The rows of T fall into 4 groups, and each row is roughly a mix of its group's hidden directions.
T:
6  2  -17  -31  -31  -8  -25  14  -23  15
16  -28  29  -33  -15  -4  19  -2  -15  -11
0  7  -13  9  -25  2  12  5  -52  13
-16  -18  17  -9  12  -28  19  -14  33  -19
-22  10  16  9  26  1  35  32  -12  1
10  -4  -6  31  4  9  -1  -34  -26  29
25  13  -31  -13  32  -27  5  2  9  10
-35  -13  0  -33  0  -17  -9  -7  -13  29
-20  12  -14  -38  22  21  -11  23  12  7
-32  -3  23  -8  -6  15  -20  -25  -20  25
-46  -1  26  20  7  4  3  3  -26  5
-31  9  -22  -11  15  24  -18  30  -5  15
9  -5  0  13  -12  24  36  20  18  -30
0  14  -29  3  -12  35  -8  17  -34  1
20  34  0  -33  -9  7  28  16  0  11
-25  -17  12  -12  5  -28  31  -12  16  -24
-22  -7  3  -30  -2  -11  -26  -22  -14  33
-20  -31  15  4  4  -11  10  21  -37  18
17  11  -12  -2  5  36  35  -3  25  -15
-33  16  3  17  41  14  8  13  -1  -14
28  -13  7  -47  -6  15  -3  7  -5  -20
12  35  9  3  5  14  3  -43  14  -11
-10  -6  -18  27  36  -9  25  9  -7  -23
-20  6  -2  -10  -2  -30  -43  -17  -17  10
8  20  -1  5  -18  5  -8  0  -54  9
-21  6  15  -24  -42  23  14  -12  5  4
-27  -27  -17  9  15  4  32  -25  10  -11
14  23  -26  12  21  -3  24  11  17  -31
-5  21  -22  0  25  8  22  -8  28  -31
37  -15  -2  -22  -36  -13  9  1  6  17
21  17  -30  -33  -8  17  -16  2  24  -1
-16  -29  28  12  -30  -13  -14  19  -18  1
28  3  26  -25  -17  -12  5  -28  24  -3
7  14  15  22  -29  -12  14  -38  20  -1
10  7  -8  14  10  8  -47  -4  28  -19
18  5  2  2  28  29  -29  -6  31  12
-39  27  -3  22  17  -3  2  -4  -12  -26
-5  -7  28  -29  14  -17  17  8  37  -6
4  0  34  -2  22  -23  -10  -34  18  -10
11  -23  -11  22  8  7  8  -4  31  39
-1  9  3  32  -4  14  23  18  7  -41
0  8  17  8  -15  -29  2  -23  -44  -4
-14  -10  -17  -22  12  24  -16  37  -23  4
-6  -11  -13  -18  -27  -13  -29  19  -31  14
14  0  3  -10  31  -8  -5  -11  -11  48
21  5  6  34  16  -36  -5  -20  15  7
15  30  -22  -39  -3  16  3  20  11  4
-19  -21  25  -9  2  -3  -8  -3  -22  43
-25  -7  -21  4  -3  12  30  -15  -37  -11
18  1  5  6  21  12  37  0  39  -7
44  -14  -9  -6  -22  8  11  13  25  -12
6  16  11  -33  11  16  -16  30  26  -14
-10  9  -2  42  -24  -5  -22  -7  -8  28
-21  17  -5  -25  3  15  0  6  -20  -43
-40  17  0  16  24  8  -22  0  -22  -12
26  37  -3  -21  -14  12  -1  -31  12  -1
-22  -13  10  3  2  -15  14  40  -31  12
4  20  28  -19  29  11  -21  -24  -2  -20
-21  12  14  -23  6  -6  11  -15  -29  -37
8  10  16  -27  1  -10  -32  0  19  35
6  6  -21  7  -14  26  9  14  -38  27
3  -1  25  -3  32  10  11  -42  -7  15
-5  -30  -6  21  2  -24  13  -13  39  8
-5  26  -19  19  34  -12  1  -8  33  -4
4  -2  -13  20  23  -12  -37  21  -12  26
-7  24  -29  -32  7  17  -16  29  1  -1
-18  -27  14  29  -8  -18  -21  -20  -24  -1
24  -30  -5  -17  -26  -15  14  26  3  18
2  6  -18  6  8  5  41  21  18  -31
27  13  -24  28  -9  7  -40  -2  -2  -2
-40  26  -17  -12  3  25  -4  9  18  13
0  23  2  -10  -27  -10  -10  19  -41  -18
-46  -12  23  -4  -13  -4  -15  -4  -23  12
26  14  -23  -21  -1  19  -10  -14  37  -7
-11  21  -12  36  26  -18  12  -14  25  -1
-11  -12  10  -12  27  -2  17  1  -14  47
-7  9  21  19  28  0  -16  -14  -26  33
-45  10  -19  29  -1  15  4  12  -10  13
-23  33  -13  -13  28  20  1  27  -2  -7
20  -13  5  42  1  -29  -16  -4  -18  12
3  26  -9  -3  -7  24  -20  4  -44  -11
-11  15  21  42  0  25  5  2  -8  -26
-3  -2  11  12  -22  -13  -29  -39  -25  1
-18  11  -28  8  33  11  23  8  10  -28
37  -15  -14  -7  -21  0  16  20  25  -18
-9  -46  6  14  -9  -22  1  24  -16  10
-5  -2  38  -17  15  -30  9  -22  15  -13
30  1  0  -1  8  11  27  -12  43  -5
-15  16  -21  10  -35  37  -14  1  -6  -2
-32  -7  -12  -4  7  -2  16  -19  -11  -44
-10  25  -37  12  4  29  2  0  14  -26
-3  8  -38  15  33  13  -11  22  -4  -17
9  -7  -10  37  -18  -30  -29  -12  8  -4
24  25  29  -11  11  12  -19  -10  -25  20
46  -17  14  -13  7  -20  -26  2  -7  4
0  36  -21  -23  19  26  -1  11  19  -9
-9  13  8  4  14  -14  -40  -24  -22  23
34  3  -11  -21  17  19  10  -17  15  30
17  0  -16  -11  -35  6  -6  0  24  -37
-26  10  -18  4  -8  -30  -5  14  0  -41
-23  36  -15  -17  5  12  -29  5  -23  -4
-3  12  16  32  -25  -19  2  -30  13  20
23  -18  6  0  20  -24  4  17  -10  40
-8  34  -10  27  40  -10  2  -3  -8  -12
In each list below, two rows fit none of the groups, and each other row fits one group, some only roughly. Which are they? Name them in the order they come.
  K_395: -10  -24  -3  29  5  -26  8  -39  11  -5
  K_262: 5  0  32  -31  -13  21  -6  -4  -25  25
  K_802: 1  -40  -25  -11  -15  -4  -25  26  9  3
  K_829: -45  -6  -12  -9  2  21  4  27  -19  8
  K_15: -1  -10  -38  33  -28  -4  -5  16  -12  5
  K_235: 1  16  -3  -13  22  32  -31  4  19  -26
  K_946: 17  -1  -14  -21  19  11  42  9  17  18
  K_300: 2  25  8  -21  13  18  -32  13  5  -33
  K_455: 5  -21  -12  32  13  29  11  -5  32  -9
  K_676: -21  10  13  25  2  0  -20  -40  -22  -9
  K_845: 11  26  -5  20  34  24  29  -6  7  -3
  K_495: -3  -11  -20  6  -14  -11  -11  31  41  -16
  K_180: -18  12  23  24  -4  -8  -12  -35  -30  -2
 => K_262 K_455
  K_464: 20  16  7  27  40  -9  0  5  -13  24
  K_977: -25  14  -22  -6  -9  37  18  1  4  -28
  K_106: 23  -18  4  -27  -1  -1  -8  -8  3  46
  K_656: -1  13  -4  25  -15  -18  -16  -25  -39  -15
  K_511: -23  -2  15  -26  19  10  27  -25  -20  -16
  K_269: 18  19  -16  11  -23  8  -26  16  -34  12
  K_88: -18  2  8  -23  -30  7  -33  -31  -2  -4
  K_402: 37  18  7  -13  -10  7  25  -24  26  2
  K_176: -40  10  15  17  20  -4  -1  11  -34  -4
  K_964: 16  -4  27  5  -30  -20  17  -17  -27  17
  K_462: 20  -2  -2  -41  23  -4  -15  12  -18  25
  K_728: 31  37  6  14  5  0  -16  -8  -32  -8
 => K_462 K_728
  K_323: -19  35  -26  3  27  -3  9  -10  6  -26
  K_192: -7  -32  -1  -13  -6  -41  2  26  -8  15
  K_355: 18  -22  -9  -19  3  -34  5  23  -2  32
  K_389: -33  31  -19  -4  21  -17  -16  -20  -8  -7
  K_195: -28  -5  14  -14  13  -7  33  -27  -12  -23
  K_589: -34  9  4  33  4  3  -7  -15  -36  1
  K_852: 7  15  -7  -15  5  -4  -40  -37  -4  18
  K_396: 13  -14  -8  -8  -4  16  32  2  -10  -45
  K_30: -7  37  13  -6  37  17  3  -7  -19  -13
  K_756: -13  -11  -9  23  -19  -37  -9  -8  9  -32
  K_958: -22  28  -28  29  -11  21  -17  -2  9  8
  K_159: 37  -9  17  -18  17  -31  -21  -6  6  12
 => K_589 K_30
  K_835: 4  -21  -1  -3  4  -32  -26  -35  -9  20
  K_484: 18  -26  8  5  5  -6  43  23  19  8
  K_990: 10  18  22  -17  7  16  19  0  -35  29
  K_197: 7  -55  -12  6  -15  -11  -7  12  14  1
  K_786: 18  -31  11  -17  -6  14  25  9  6  35
  K_892: 1  6  7  6  24  14  -18  -46  -15  -20
  K_245: -13  -9  6  46  -14  18  6  21  1  -24
  K_556: 36  -8  -23  -21  9  -26  -12  -1  11  23
  K_139: -16  -16  -25  1  8  8  -5  6  46  -22
  K_972: -17  -1  17  -14  15  0  32  -35  -23  -10
  K_785: -42  -8  16  4  -27  10  17  -3  -14  22
  K_984: 28  10  -18  4  25  -4  9  -11  21  -38
  K_993: -11  11  28  -25  24  0  7  -28  -14  -26
  K_413: 22  9  19  -20  11  20  2  14  3  43
 => K_835 K_245
  K_907: 48  -1  -11  16  -6  -19  -8  18  13  -18
  K_317: 13  -13  21  19  -9  -41  -14  -7  25  10
  K_509: 24  15  19  -41  -10  -14  25  1  11  -4
  K_663: 9  -36  -5  28  11  -1  0  -14  36  -10
  K_68: -3  -4  10  0  -49  11  -20  0  -20  20
  K_219: -43  16  9  17  15  21  21  -3  -10  -16
  K_50: -12  -22  -20  24  -22  -28  23  -6  -21  0
  K_645: 26  1  9  -7  -4  -13  -47  1  1  26
  K_53: -10  15  23  23  -10  17  -36  -23  -17  -4
  K_577: 28  -34  8  32  -5  -7  11  24  -10  7
 => K_509 K_577
  K_161: 6  23  -10  -8  15  41  20  -22  21  1
  K_237: -9  9  -21  -12  -17  20  13  22  -42  -10
  K_955: 21  4  -18  12  -1  21  -32  23  26  16
  K_465: -35  19  -14  -10  26  7  -12  16  18  25
  K_399: 33  -9  -18  -25  -21  -21  -21  3  19  -11
  K_826: 8  -18  33  -33  -3  -17  -12  5  -5  30
  K_433: 5  -6  -26  36  -33  -12  -4  1  -23  9
  K_120: -19  13  15  11  -18  8  -38  -32  -12  -7
  K_921: 13  18  -11  12  -10  4  -47  -1  7  29
  K_405: 9  32  17  -1  27  25  0  -20  -8  27
  K_141: 9  -17  -12  -13  -22  -41  -26  18  -1  -9
  K_561: 25  -19  4  -12  27  -20  8  -7  17  35
 => K_405 K_561
  K_547: -33  -25  13  -16  -18  -23  -12  6  -23  16
  K_582: -9  28  -24  -7  23  25  -20  -7  20  -22
  K_758: 8  -26  20  20  -7  -14  18  41  -11  3
  K_215: 5  1  0  7  -24  -19  -49  -8  -8  -20
  K_116: 12  22  -13  17  0  -30  -36  -8  -3  -24
  K_735: 31  -30  13  -9  -37  -4  -16  10  5  7
  K_416: 6  -13  -19  -10  -17  -12  29  24  24  -29
  K_459: 24  -35  -12  5  2  2  5  -1  44  -4
  K_407: -39  -12  9  -5  -10  -32  -22  6  -22  5
  K_456: 9  -44  3  8  -27  -22  -15  1  -14  15
  K_284: -24  -17  36  15  37  -8  -10  0  -3  -3
  K_187: -30  -15  25  -18  -21  4  6  10  -19  30
  K_102: 14  -8  -16  20  11  30  2  -9  -2  44
  K_908: 23  -31  16  -13  -4  8  15  10  -1  40
  K_477: -26  22  10  14  17  2  -26  -13  -9  -36
 => K_284 K_477
  K_867: -16  6  -19  14  -32  -4  3  7  -22  39
  K_822: -2  34  -1  5  31  24  23  -1  23  -10
  K_951: 5  11  -28  26  -27  1  -31  19  -10  -13
  K_692: 0  28  6  -12  -28  13  -19  -18  31  18
  K_980: 6  9  26  -39  4  5  22  27  2  18
  K_557: -33  -10  1  36  3  -9  0  13  -24  25
  K_182: -21  -9  -12  -26  -32  -2  -22  -7  -24  20
  K_39: 34  -20  -25  -20  -8  4  -2  11  34  3
  K_347: 41  7  5  -18  -16  1  29  -12  24  8
  K_844: 5  -40  6  31  12  -5  14  -8  29  -5
  K_54: -19  -19  12  -13  -18  28  39  8  12  -8
  K_872: 47  -25  10  0  -11  9  13  10  13  20
 => K_867 K_182
  K_795: -5  2  2  -21  10  40  -16  10  18  33
  K_97: 5  -25  29  18  -5  -22  37  6  -8  10
  K_256: -3  8  2  9  19  -9  -31  -29  1  -39
  K_579: -9  -10  23  -20  35  7  16  -20  30  -2
  K_716: 34  -34  11  11  -21  -13  8  -25  -8  3
  K_819: -24  -17  8  -11  -31  -16  -37  -6  -17  3
  K_655: -25  3  -29  -5  22  16  -33  19  6  -12
  K_741: 1  25  -20  38  -16  13  -25  -11  15  7
  K_607: -6  10  21  14  -11  18  -37  -33  -14  7
  K_221: -3  16  -27  -10  -24  14  -2  36  -24  -11
  K_204: -17  -14  4  1  -17  12  36  30  9  -27
  K_168: -35  -26  14  -26  -14  -9  -6  -1  -14  26
  K_909: 45  -15  7  17  10  -17  -1  26  -8  15
 => K_795 K_716
  K_445: -6  -4  3  32  10  -21  40  -18  4  -20
  K_861: 9  -23  6  40  12  -28  8  3  -27  -1
  K_377: 13  -4  -14  4  -17  2  -45  -15  31  -1
  K_366: -9  13  -33  2  -8  28  -15  9  -23  -29
  K_527: 9  23  24  -19  -5  -2  5  1  -47  11
  K_686: 4  16  16  -3  4  3  1  -24  -51  14
  K_914: -7  39  -14  11  36  7  6  -25  -3  -5
  K_810: 13  18  -13  20  -26  -2  -35  19  -24  4
  K_485: -19  -26  -3  -19  -37  -25  -9  17  0  -13
  K_189: -14  -5  14  -14  37  7  8  -35  6  -23
  K_559: -32  -11  -1  13  -3  -12  -34  2  -36  -1
  K_544: 30  -11  -7  1  -19  -3  32  -2  -28  26
  K_398: -1  18  8  -23  25  39  2  -16  -25  -2
  K_536: 17  5  10  2  -36  5  23  -27  4  -30
 => K_377 K_544
  K_688: -9  13  -6  13  20  22  -18  -32  25  -24
  K_381: -36  6  -10  -33  23  -4  2  11  -21  17
  K_199: 17  22  17  -6  31  22  -33  -15  0  4
  K_322: -16  4  14  1  -8  -37  18  -19  -27  -25
  K_653: -25  45  -2  -3  19  13  -15  -7  -17  -8
  K_968: 29  2  -7  10  -4  -41  -32  10  -8  0
  K_476: -4  18  10  -7  10  3  4  -35  -45  -11
  K_150: -20  13  12  4  -4  49  12  -23  4  -7
  K_420: 10  15  -16  10  -15  -8  -36  -13  -38  4
  K_13: -5  28  8  11  21  31  -12  -36  -7  8
  K_461: -13  6  19  -35  -10  -22  15  23  1  -27
  K_814: -19  31  21  11  2  4  -14  -32  -28  -4
 => K_381 K_420
  K_597: -44  2  -2  -30  -16  13  -6  -24  -2  -6
  K_72: 14  -4  18  24  -31  -10  -32  -2  15  22
  K_989: -2  13  -2  20  -8  -29  -45  1  -10  -19
  K_157: 17  18  -12  -4  -22  19  -20  41  -13  7
  K_654: 3  23  -20  -4  4  17  8  -12  -12  -48
  K_28: 10  -37  9  -11  -15  5  30  28  8  15
  K_109: -16  11  13  -31  15  1  -5  2  11  -45
  K_273: 34  2  -21  19  -4  11  6  -8  -2  -42
  K_698: -16  1  -38  17  -9  17  -18  -2  -15  -31
  K_494: -6  16  -1  -10  -10  12  14  -2  -56  -3
  K_560: 28  32  -21  5  33  -3  -5  -19  11  -7
 => K_72 K_654
  K_769: 30  8  -1  38  -7  -19  -14  15  1  -25
  K_881: -10  -20  7  -4  -14  -39  26  12  28  -3
  K_38: -1  17  24  -26  5  7  18  -9  -43  4
  K_816: -11  -17  -9  -44  2  -1  21  0  5  32
  K_541: -19  29  -10  -5  39  -4  -8  -26  -10  17
  K_65: -11  -23  5  -18  -2  -38  -14  12  -18  28
  K_673: 10  24  7  -3  17  27  -27  -18  -33  -5
  K_43: 27  -23  -2  -28  5  -7  9  6  2  41
  K_857: -36  -11  12  18  -27  3  15  4  -24  22
  K_685: 21  11  -9  20  -27  -15  -37  22  1  6
  K_382: -7  2  24  -48  0  4  19  -8  22  -2
  K_604: 16  -32  -14  1  -12  6  21  17  39  -4
  K_169: -3  9  -13  2  7  4  -46  20  -4  32
  K_878: -17  -24  22  17  -4  -30  -2  27  -22  11
  K_570: 43  -8  9  26  18  -18  20  9  -4  -13
 => K_604 K_570
